[[130 127 127 130 124 127 129 126 128 125 126 125 126]
 [129 121 136 132 141 138 126 125 133 107 130 118 121]
 [129 128 122 137 107 133 119 127 135 121 137 121 122]
 [127 125 127 124 130 127 127 125 127 131 129 127 130]
 [128 129 128 128 127 126 128 129 128 128 127 129 128]
 [129 128 128 128 128 128 127 129 129 128 128 127 129]
 [129 128 129 128 126 128 127 129 128 129 129 127 128]
 [118 124 123 140 125 134 134 137 123 124 138 136 124]] out 126

[[118 150 151 153 124 154 118 136 129 121 149 122 129 129]
 [134 138 141 139 129 140 135 129 123 133 141 130 122 123]
 [123 121 118 118 127 118 122 126 130 123 119 125 131 131]
 [124 132 135 131 128 132 124 125 122 125 134 125 122 122]
 [125 128 126 124 133 124 118 129 130 121 127 134 131 131]] out 129

[[130 149 137 121 116 121 125]
 [136 129 158 111 121 147 124]
 [125 104 114 149 134 124 108]
 [132 132 150 110 112 150 125]
 [136 144 127 126 124 126 124]] out 125

[[130 122 126 126 128 126 128 124 126 129 128 122 129]
 [118 134 113 139 111 134 138 138 134 110 111 124 110]
 [114 136 127 131 125 133 121 135 133 124 125 135 124]
 [138 104 118 114 121 107 131 108 107 125 121 104 125]
 [138 120 117 135 121 132 143 127 132 125 121 113 124]
 [119 134 113 140 111 136 138 138 136 111 111 124 111]
 [116 140 135 129 133 134 116 136 134 130 133 143 131]
 [127 128 126 129 125 129 129 128 129 125 125 127 125]
 [113 137 104 148 102 142 144 144 142 102 102 122 102]
 [113 144 127 136 123 137 124 141 137 120 123 142 120]] out 129

[[132 132 131 139 114 132 130 123 127 133]
 [126 115 126 131 135 126 119 130 126 119]
 [136 117 135 147 126 135 120 138 127 121]
 [140 124 138 153 117 139 124 137 127 127]
 [136 130 135 145 114 135 129 128 127 132]
 [126 134 127 130 116 127 131 117 127 133]
 [136 130 135 145 114 135 129 128 127 132]
 [129 133 129 135 115 129 131 120 127 133]] out 133

[[136 124 143 138 123 139 137 129 144 132 116 136 138 149 125]
 [138 150 128 125 114 130 126 116 131 132 117 127 135 132 118]
 [108 117 118 110 139 111 109 142 115 111 143 122 102 110 139]
 [113 131 116 123 109 110 105 112 118 116 115 115 121 121 108]
 [137 123 149 144 114 137 140 119 143 147 111 142 147 139 134]
 [132 109 125 134 147 128 125 133 126 132 143 143 142 120 133]] out 125

[[108 100 152 105 133 151 116 132 155 112 147]
 [146 150 122 127 151  99 152 111 104 109 152]
 [105 129 145 124 112 142 143 119 112 110 108]
 [129 136 144 155 132 128 125 120 136 131 141]
 [111 155 129 151 148 154 142 132 146 139 154]] out 147
---
[144 101 106 127 123 135] ==> 123

[[156 115 112 111 144]
 [131 142 100 151 126]] ==> 111

[[146 149 146 144 113 111]
 [135 144 139 114 147 141]
 [116 117 113 113 138 122]] ==> 113

[135 137 136 102] ==> 136

[113 152 149 125] ==> 149

[[155 130 105 121 153]
 [128 117 129 118 125]] ==> 121

[[130 125 114 114 120 137]
 [130 117 133 104 115 151]] ==> 120

[[117 139 125 120]
 [129 128 127 128]
 [121  99 140 138]] ==> 125
---
[[138 130 126 125 119 122 134 138 125 129 128]
 [144 124 121 129 122 118 141 141 119 131 127]
 [145 107 109 140 150 133 146 128 110 145 125]
 [115 115 126 144 145 138 133 108 123 136 128]
 [136 107 114 141 142 141 140 119 114 145 126]
 [120 122 118 118 136 134 128 123 125 136 128]
 [118 119 128 140 141 135 130 113 128 132 126]] → 138

[[129 136 130 129 133 133 120]
 [126 142 130 126 131 134 118]
 [135 130 130 131 129 132 123]
 [120 125 114 116 117 114 134]
 [118 107 110 116 114 105 150]] → 129

[[131 131 120 134 139 125 112]
 [128 128 128 128 128 128 129]
 [130 129 137 150 126 125 112]
 [128 128 128 128 128 128 129]
 [130 126 124 139 141 127 107]
 [128 132 124 134 143 124 109]
 [130 125 133 145 133 129 107]
 [130 133 118 126 133 123 109]
 [127 132 126 142 133 125 107]] → 131

[[122 124 128 123 124 116 125 129 125 120 149 135]
 [124 110 115 138 119 127 115 119 117 115 145 132]
 [148 149 142 140 135 150 145 141 141 150 117 120]
 [126 128 129 127 127 123 126 130 126 124 142 129]
 [132 131 134 132 124 130 135 134 133 133 138 134]
 [131 137 139 124 131 126 136 137 134 133 138 129]
 [133 128 128 137 127 135 128 129 128 129 134 126]
 [123 125 125 123 127 117 122 128 121 119 148 131]
 [140 135 132 140 129 142 137 133 132 139 128 128]
 [139 134 133 140 126 141 136 134 134 138 129 129]
 [133 151 150 116 137 124 145 146 141 141 136 129]
 [129 112 117 146 118 138 118 119 123 121 136 128]] → 122

[[137 126 136 141 137 129 133 133 137]
 [134 137 137 136 132 136 129 138 134]
 [113 156 123 107 111 140 117 126 114]
 [128 121 122 127 135 122 125 119 128]
 [136 121 132 138 141 126 130 130 137]
 [125 137 127 121 127 134 121 128 127]
 [148 131 151 154 146 142 138 157 148]] → 137

[[124 135 138 136 120 115 122 131 138 137 125 116 119]
 [105 134 153 119 107 137 150 116 106 141 148 112 109]
 [112 134 149 139 118 111 122 145 145 125 110 115 136]
 [133 136 138 140 138 134 127 125 120 117 117 116 118]
 [122 131 137 145 149 150 146 141 136 127 117 112 109]] → 124
---
[[133 124 117 122 120 125]
 [126 111 119 107 128 127]
 [135 132 117 134 115 124]] --> 124

[[103 101 128  99 107 113 123]
 [142 140 151 144 104 117 147]] --> 147

[120 156 125 144] --> 144

[133 133 112 154] --> 154

[144 122 145 143 122 152] --> 152

[101 128 100 104] --> 104

[147 103 139 153 152 132] --> 132

[130 140 111 103] --> 103

[[115 132 123 132]
 [102 133 110 133]] --> 133
---
Input: [106 109 140 112 149 120 119]
Output: 119
Input: [112 134 152 119]
Output: 119
Input: [122 140 149 101 125 132 127]
Output: 127
Input: [108 106 101 114]
Output: 114
Input: [125 129 126 153]
Output: 153
Input: [102 152 140 143]
Output: 143
Input: [135 118 104 126 124]
Output: 124
Input: [122 145 127 150 121 155 142]
Output: 142
Input: [129 133 117 106 110 125 115]
Output: 115
Input: [135 123 145 117 105 118]
Output: 118
